In the rows, zero is written as 128.
The rows of Z fall into 3 groups, which share some directions, and each row is roughly a mix of its group's hidden directions, except some rows that fit no group.
Z (118 x 12):
[[147 122  86  86 113 117 111 125 151 153 133  92]
 [102 150 106 164 125 134 125 142  85 152 109  95]
 [ 88 171 140  83 121 112 155 123 115 131 139 115]
 [125 173 108 123 125 153 121 148 141 122 134  71]
 [135 117 127 126 145 126 133 157  77 166  88 131]
 [104 116 101 126  88 112 120  89 172 126 117 116]
 [123  94 101 154  78 114 114 122 113 108 100 118]
 [117 123 119  77  96 105 126  96 156 113 150 138]
 [159 139 149 141 132 152 149 161  84 155 145 143]
 [147 151 152 179 132 168 117 122 147 105 115 138]
 [141 140 114 131 148 140 173 161 102 161 161 120]
 [188 132 146 134 141 154 139 157 114 138 156 141]
 [130 124  98  94 120 105  98 102 176 112 133 114]
 [163 102 131  79  89 105 118 123 117 122 124 147]
 [109 146 163 151 106 129 113 168 112  91 109 144]
 [110 118 100  79  95  94 109 140 109 134 141 132]
 [100 114 119 121 140 123  94 103 105 181 108 112]
 [190 150 155 141 124 151 138 140 118 100 136 131]
 [133 158 151 137 122 149 148 160  74 147 144 132]
 [177 129 123 161 158 149 171 141 136 129 117 127]
 [172 118 114 129 151 162 151 167 100 123 126 145]
 [141 138 147  99  91 126 122  94 160 109 159 154]
 [134 144  98 168 168 142 118 133 160 147 116  99]
 [ 78 139 123 149 114 133 133  91  95 105 149 110]
 [ 72 146 133  97 114 111 136 148  93 135 135 146]
 [113 180 127  81 140 134 130 128 142 165 118 130]
 [ 99 102 117 123 134  73 112 115 107 156 108 112]
 [120 107 112 111 133 100 148  95 168 161 106 148]
 [121 142 134 136 142 175 137 158 106 143 149  83]
 [101  77 114 129 129 108 142 108 119 134  91 159]
 [120 112 140  88  83 125 151  99 135 117 142 162]
 [114 154 102 116 112 157  88 112 106 159 112 102]
 [151 112 124 136  96 106 141 164 100  83 122 143]
 [145 116 176 166 124 118 103 110 120 100 102 144]
 [142 174 147 120 129 170 117 153  96 147 140 111]
 [157 115 178 113 158 124 124 144 132 157 140 160]
 [126  73 142 135 109 110 119 101 125 128  90 155]
 [135 110 166 134  83 135 139 101 116 152 125 167]
 [158 114 100  93 133 149 144 135 170  97 143 113]
 [ 94 113 116 161 152 151 161 125 156 108  98 116]
 [176 102 118 107 130  87 135 115 114 149 151 146]
 [153 128 123  87  91 112 119 115 165 111 160 117]
 [126 126 104  78  96 136 151 108 165 127 149 124]
 [145  93 113 161 158 156 150 121 132 161 120 157]
 [116 154 115  96 152 138 136 135  96 175 113 100]
 [145 144 126 155 165 156 135 150 120 163  87 117]
 [107 153 140 112 101 115 139 121 127 180 161 102]
 [104  86 128 152 155 130 151  88 153 105 136 134]
 [109 124 108 135 119 129 148 180  76 143 129 123]
 [107 160 163 171 152 152 131 137 145 120 101 115]
 [179 111 145 107 109 115 101 130 103 159 139 149]
 [158 165 135 162 152 164 120 141 155 109 142 117]
 [118 128 154 160 159 127 120  94 171 127  93 127]
 [145 118 170 158 135 147 124 124 146  75 122 148]
 [142  96 155 149 115 105 129 113 147 100 141 177]
 [161 148 142 168 150 154 161 144 133 107 111 108]
 [172 148 155 116 125 149 138 154 105 123 169 144]
 [137 134 176 149 136 107 147 175 127 112 137 155]
 [111  98  99  91 108  95 107  97 112 141 137 112]
 [155 134 151 181 156 152 151 144 127 122 101 132]
 [137 127 114  70 130 118 142 149 119 164 100 105]
 [ 93 109 110 114 101 116 154 147 116 117 177 147]
 [132 132 122 186 118 123 109 124 150 126 106 175]
 [150 102 159 144 134 108 153 155 113  89 141 158]
 [ 88 118  99  90 102 133 108  97 129 126 146 103]
 [139 160 100 106  94 121 137 149 102  92 141 102]
 [131 122  93 117 134 153 101 120 109 159  83  99]
 [139  98 141 141  84 103 127 108 134 162  93 146]
 [104  85  78 127 128 113 132 120 149 127  90 131]
 [ 97 143 112 115 149 137 131  98 113 180 127  97]
 [118 116 111  96 115 120 125  88 178 106 152 135]
 [170 118 103 120 133 111 157 155  85 151 140 121]
 [ 86 170  91 124 142 123 132 143 106 147 126 100]
 [131 141 147 169 161 150 156 134 117 122 138 174]
 [167 111 103  85 141 124 139 157 100 130 148 147]
 [111 138 131  92 137 118  99 119 118 188 149 137]
 [143 118 120  97 110  68 114 153 115 131 123 156]
 [170 106 149 121 158 133 141 125 120 108 180 135]
 [106 110 115 162 139 119 130  97 169 167 107 120]
 [129  95  94 145 127 164 153 146  89 151 135 136]
 [166  88 143 155 147 114  98 113 148 122 114 154]
 [132 133 121 104  88 119 138 158  87 102 164 120]
 [127 112 146  86  77 139 154 129  97 116 130 144]
 [118 135 149 132 142 143 128 105 153  83 140 180]
 [139 153 100  77 139 113 116 150 121 102 161 117]
 [130 127 114  72  99 109 112 127 128 134 170 150]
 [118  82 109 161 123 116 136 123 162 114  87 138]
 [152 103 155 172 155 117 103 143 126 153 114 102]
 [140 126 121  95  99 108 136 154 137 108 166 171]
 [123 135 137  67 109 112 131 106 141 127 112 168]
 [120 117 119 149 176 142 158 143  95 119  96 150]
 [155 135 107 135 107 162 145 172 113  90 110 129]
 [146 138 129 165  97 127  91 115  88 131 137 160]
 [106 139 140 162 176 173 126 134 133 112 141 111]
 [116 132 148  93 119  87  97  99 155 132 151 148]
 [139 112 122 113 112 108 142 161 107 118  74 159]
 [121 151 159  85 151 121 150 119 154 124 140 170]
 [111 144 168 155 136 148 116 106 173  99 118 140]
 [ 87 110 136 105 120  96 102  93 140 146 154 142]
 [122 128 137 132 165 130 141 142  84 181 121 108]
 [139 147 119 109 135 147 155 175  85 140 148 108]
 [163 137 145 140 152 136 116 172  97 167 123 129]
 [134 116 138 173 124 128 131 169  81 103 122 118]
 [119 122 133 172 107 100 119 128 133 178 137  97]
 [166 128 101 113 111 124 137 147 160  75 132 137]
 [146  99 112 148 187 116 130 141 160 136 132 111]
 [ 82 130 133  88 124  98 141 142  99 101 143 113]
 [137 136 112 148 130 136 139 177  90 127  86 108]
 [146 104 126 177 168 148 126 137 149 115  96 122]
 [118 117 140 134  99 133 106  88 156  94 169 119]
 [110 119 144 121 174 148 145 101 140 109 121 175]
 [121 110 119 114  97 122 111  98 170 108 100 164]
 [115 163 128 128 146  87  88 120 142 143 159 105]
 [127 103 127 169 132 151 125 132 146 130  79  90]
 [171 133 141 153 139 160 131 167 102 152 127 108]
 [135 134  78 111 135 147 167 169 126 149 135 125]
 [132 115 122 112 116 141 100  83 182 119 132 148]
 [135 102 154 127 162 129 163 157 131  82 130 144]]

One row of each group comes first, with its name. Which group is each row after those in?
[108 154 122 113 111 176 133 132 166  96 151 132]  <71>
[112 157 122 100  77 101 138 144  99 112 124 111]  <90>
[131 134 101  69 100 132 136 143 130 126 143  90]  <52>

[102  91 112 131 114 156 129 127  91 156 161 151]  <71>
[132 127 103 134  75 133 102 125 133  77 114 133]  <90>
[ 94 128 136 113 142 117 109 120 112 190 153 140]  <71>
[157 117 121 156 156 148 117 153  87 159 132 102]  <90>
[152 109 125  87 115 116 108  98 156 172 128 137]  <90>
[108 118 138 174 120 130  99  86 117 158 152 119]  <90>
[148 127 153 178 170 139 143 110 136 142 103 115]  <71>
[125 185 130 115 107 138 124 144 121  81 149 137]  <90>
[139 153 136  94 113 132 142 120 164 127 184 119]  <52>
[137 145 150 110  85 116 115 138 154  81 150 143]  <90>
[122 131 153 165 148 100 151 142 101 159 119 165]  <90>
